(in the rows, 128 means zero)
Each path is a new rotation, seen through one point. The rows after it are directions, each followed by how far the rotation turns it, in deg/step (0 if it stays put).
Each turn is a multiple of 5 degrees from 10 to 175, or 0.
Each row of a path follows its step; steps can be skipped.

step 0: [128 124 137 126 133 134 131 137 129 131 137 134 137 126 122 130 131 118
 130 130 129 126 134 129 119 117 135 128 123 125 126 122 132 126 133]
step 3: [129 117 126 136 124 129 120 137 128 127 135 135 127 127 122 121 123 121
 130 123 135 132 124 131 123 126 126 126 130 130 134 115 125 124 125]
step 6: [132 114 128 132 133 124 129 133 128 126 131 134 122 116 137 125 128 119
 120 124 120 129 128 130 122 121 125 128 124 128 123 131 124 126 128]
step 7: [127 120 127 132 123 133 136 124 134 122 124 133 131 132 138 130 127 120
 129 123 118 125 123 118 132 131 131 128 129 136 125 130 131 118 130]
step 8: [135 126 141 124 132 131 132 125 127 129 129 132 122 131 130 118 141 127
 129 134 126 120 118 124 129 127 131 125 123 125 128 130 134 119 132]
step 9: [128 114 132 121 133 134 121 125 132 129 141 124 132 128 125 124 133 124
 119 120 132 125 127 124 129 123 132 123 124 128 120 125 131 127 128]
step 11: [132 131 132 133 125 132 126 135 137 131 133 130 134 128 125 115 126 137
 123 135 136 122 124 125 129 133 124 131 118 134 132 127 128 122 130]
step 12: [139 125 127 138 128 126 124 133 129 133 134 122 136 127 123 116 131 120
 127 121 129 133 134 129 122 131 127 119 123 125 131 129 126 128 122]
step 13: [131 130 129 127 118 130 133 131 134 123 120 141 136 132 119 124 126 119
 125 118 134 133 133 127 125 124 127 129 131 133 132 128 129 126 123]
Speeds:
[126 125 125 129 128 129 129 130 131 127 129 128 124 126 130 127 128 129
 127 131 130 128 130 126 128 129 126 131 130 130 127 131 126 131 128]	85
[128 125 129 130 125 130 126 129 130 130 130 127 128 129 124 129 127 129
 128 130 129 127 128 130 130 129 130 129 126 126 132 129 130 131 128]	40
[129 129 130 128 127 124 125 129 127 130 125 125 128 130 128 126 128 129
 130 131 128 125 127 125 128 129 130 129 127 130 127 130 127 128 129]	110
[130 124 127 129 131 127 126 126 127 127 129 124 131 128 128 128 129 131
 125 126 124 129 130 130 130 130 127 129 129 131 128 127 127 128 128]	135

step 0: [133 117 131 132 119 127 136 127 131 120 117 133 129 121 130 127 138 133
 132 131 131 120 135 123 118 126 131 132 127 127 123 130 119 121 131]
step 1: [125 132 121 121 138 127 127 134 132 119 133 129 122 126 124 130 126 119
 125 125 117 127 141 125 125 135 129 125 131 131 138 125 120 129 131]
step 2: [118 122 133 136 129 128 123 128 136 136 125 123 123 138 128 129 134 128
 139 131 132 122 119 121 120 130 132 125 126 135 137 135 125 128 127]
step 3: [129 127 124 133 125 125 123 125 138 126 125 125 130 125 119 127 124 117
 133 112 124 130 127 122 138 126 125 134 124 118 125 123 130 129 136]
step 7: [125 128 131 124 138 125 129 122 142 136 132 134 133 133 137 132 138 123
 128 121 126 126 132 125 127 141 131 128 123 132 127 133 120 127 125]
step 9: [130 135 127 126 122 126 124 123 133 129 125 115 128 120 122 134 135 126
 132 121 123 115 133 132 132 126 130 137 133 137 129 125 121 122 126]
step 10: [122 135 125 128 133 126 137 140 132 120 124 125 124 129 130 119 135 125
 131 129 131 132 124 122 118 119 124 136 128 128 131 132 122 135 136]
step 12: [121 121 126 123 140 127 133 130 130 140 129 125 121 129 129 125 129 119
 133 131 125 126 129 117 136 136 133 131 134 127 120 127 134 132 137]
step 13: [132 122 136 145 127 125 123 123 138 130 135 128 137 120 129 118 125 122
 127 130 133 127 128 128 122 135 126 131 124 125 127 133 122 125 124]
Speeds:
[130 126 127 129 126 129 128 127 126 125 125 129 128 127 127 127 131 126
 130 127 130 128 131 130 131 130 126 128 126 128 132 129 132 129 128]	135
[128 129 126 126 129 127 130 126 128 129 127 129 130 126 131 132 128 129
 129 128 131 128 132 129 126 128 130 126 125 128 128 128 126 126 126]	45
[125 129 126 130 124 130 128 130 132 131 129 126 128 126 128 128 128 130
 125 126 131 128 128 129 131 128 130 127 129 127 130 128 127 131 127]	65

step 0: [125 134 139 131 123 125 128 128 128 127 128 130 114 129 128 128 124 123
 123 122 133 129 131 113 132 131 138 142 124 133 127 129 123 128 132]
step 5: [130 134 134 132 123 130 129 125 138 124 135 126 135 141 124 130 131 124
 131 123 111 125 128 129 129 131 132 131 127 125 117 135 122 125 134]
step 6: [116 131 129 126 124 134 124 127 126 119 131 123 128 133 125 134 126 130
 127 128 112 137 128 120 129 135 141 132 121 130 125 131 128 125 121]
step 8: [130 129 129 131 123 124 132 127 137 138 138 123 130 139 128 130 121 121
 131 124 121 119 128 127 122 126 139 133 128 125 119 133 121 131 133]
step 9: [123 133 117 127 116 134 128 124 131 123 134 125 123 131 128 132 128 125
 122 125 119 131 122 122 124 135 136 138 122 128 115 132 126 128 124]
step 11: [125 123 134 126 127 125 134 126 133 134 133 124 123 137 122 132 116 122
 135 126 126 114 126 124 133 125 139 136 132 122 129 128 123 126 125]
step 12: [123 127 119 130 122 132 127 116 132 128 145 122 122 133 119 126 124 121
 126 127 129 128 121 123 129 129 132 140 127 131 123 130 128 134 126]
step 13: [121 134 122 130 133 127 123 115 120 126 127 132 126 128 122 132 133 122
 123 123 126 123 125 122 137 131 131 133 128 127 112 128 117 133 124]
step 14: [124 133 138 125 124 123 129 129 131 127 123 127 125 134 119 132 124 121
 129 123 127 114 125 116 140 126 134 128 129 128 127 134 120 123 122]
Speeds:
[132 126 129 130 130 128 130 128 127 131 127 124 126 129 126 128 128 127
 128 129 129 127 129 126 126 130 129 132 127 130 131 127 129 129 131]	95
[129 128 129 130 127 127 126 130 125 129 124 128 128 126 130 127 127 128
 130 127 130 127 130 129 130 128 130 128 131 128 129 128 123 129 125]	110
[128 128 128 129 129 128 125 124 125 127 129 128 129 130 126 127 128 127
 130 126 128 127 127 127 132 128 123 128 128 128 132 130 128 127 128]	35

step 0: [135 137 134 123 127 131 127 134 121 140 127 130 124 129 127 127 130 123
 123 126 119 135 129 120 124 124 115 121 135 128 129 135 134 125 129]
step 1: [132 125 130 124 138 121 118 128 135 137 117 125 135 123 134 132 122 131
 132 128 125 126 126 129 128 136 137 124 124 129 126 121 120 123 124]
step 2: [131 124 130 134 128 132 132 129 131 126 134 134 128 134 130 120 140 142
 126 125 118 137 134 125 124 123 131 117 129 125 127 135 128 128 129]
step 3: [130 131 131 129 136 130 131 129 128 138 129 115 132 126 124 124 128 124
 127 118 127 125 116 127 125 131 130 138 119 117 118 125 125 130 128]
step 6: [126 131 121 127 127 126 129 131 136 129 124 135 130 130 120 134 135 128
 128 127 113 141 121 133 125 130 127 124 129 131 126 121 131 121 116]
step 8: [131 131 126 129 126 127 128 124 132 118 124 120 132 138 129 128 141 126
 119 125 124 132 130 135 116 127 128 137 131 123 125 120 135 127 133]
step 9: [123 131 131 129 129 122 140 129 136 136 128 126 119 122 126 129 124 122
 131 131 144 138 120 122 124 125 131 125 129 133 122 127 127 135 130]
step 10: [136 132 123 130 117 130 125 139 120 128 113 135 134 131 124 133 133 132
 125 127 129 126 127 139 133 124 129 125 127 132 127 120 132 129 134]
step 12: [135 122 129 139 127 122 130 125 116 128 117 129 128 121 127 136 132 124
 127 131 121 135 131 128 124 134 139 130 132 125 121 129 131 122 131]
Speeds:
[129 129 125 134 129 127 127 127 128 127 126 127 130 130 127 128 129 127
 130 127 126 130 131 127 130 125 125 127 128 129 128 128 131 127 129]	175
[128 129 127 128 131 128 131 128 127 129 127 127 127 126 131 126 128 129
 131 128 131 129 127 124 127 128 126 129 124 128 133 127 127 129 128]	170
[127 127 129 127 126 130 128 130 128 129 128 128 128 128 128 129 127 126
 129 125 131 129 129 127 129 128 123 128 128 129 125 124 129 132 131]	70
[128 129 127 128 128 126 126 131 131 124 127 125 131 127 128 130 127 129
 127 125 130 128 129 131 126 130 126 128 126 125 129 126 128 125 125]	155
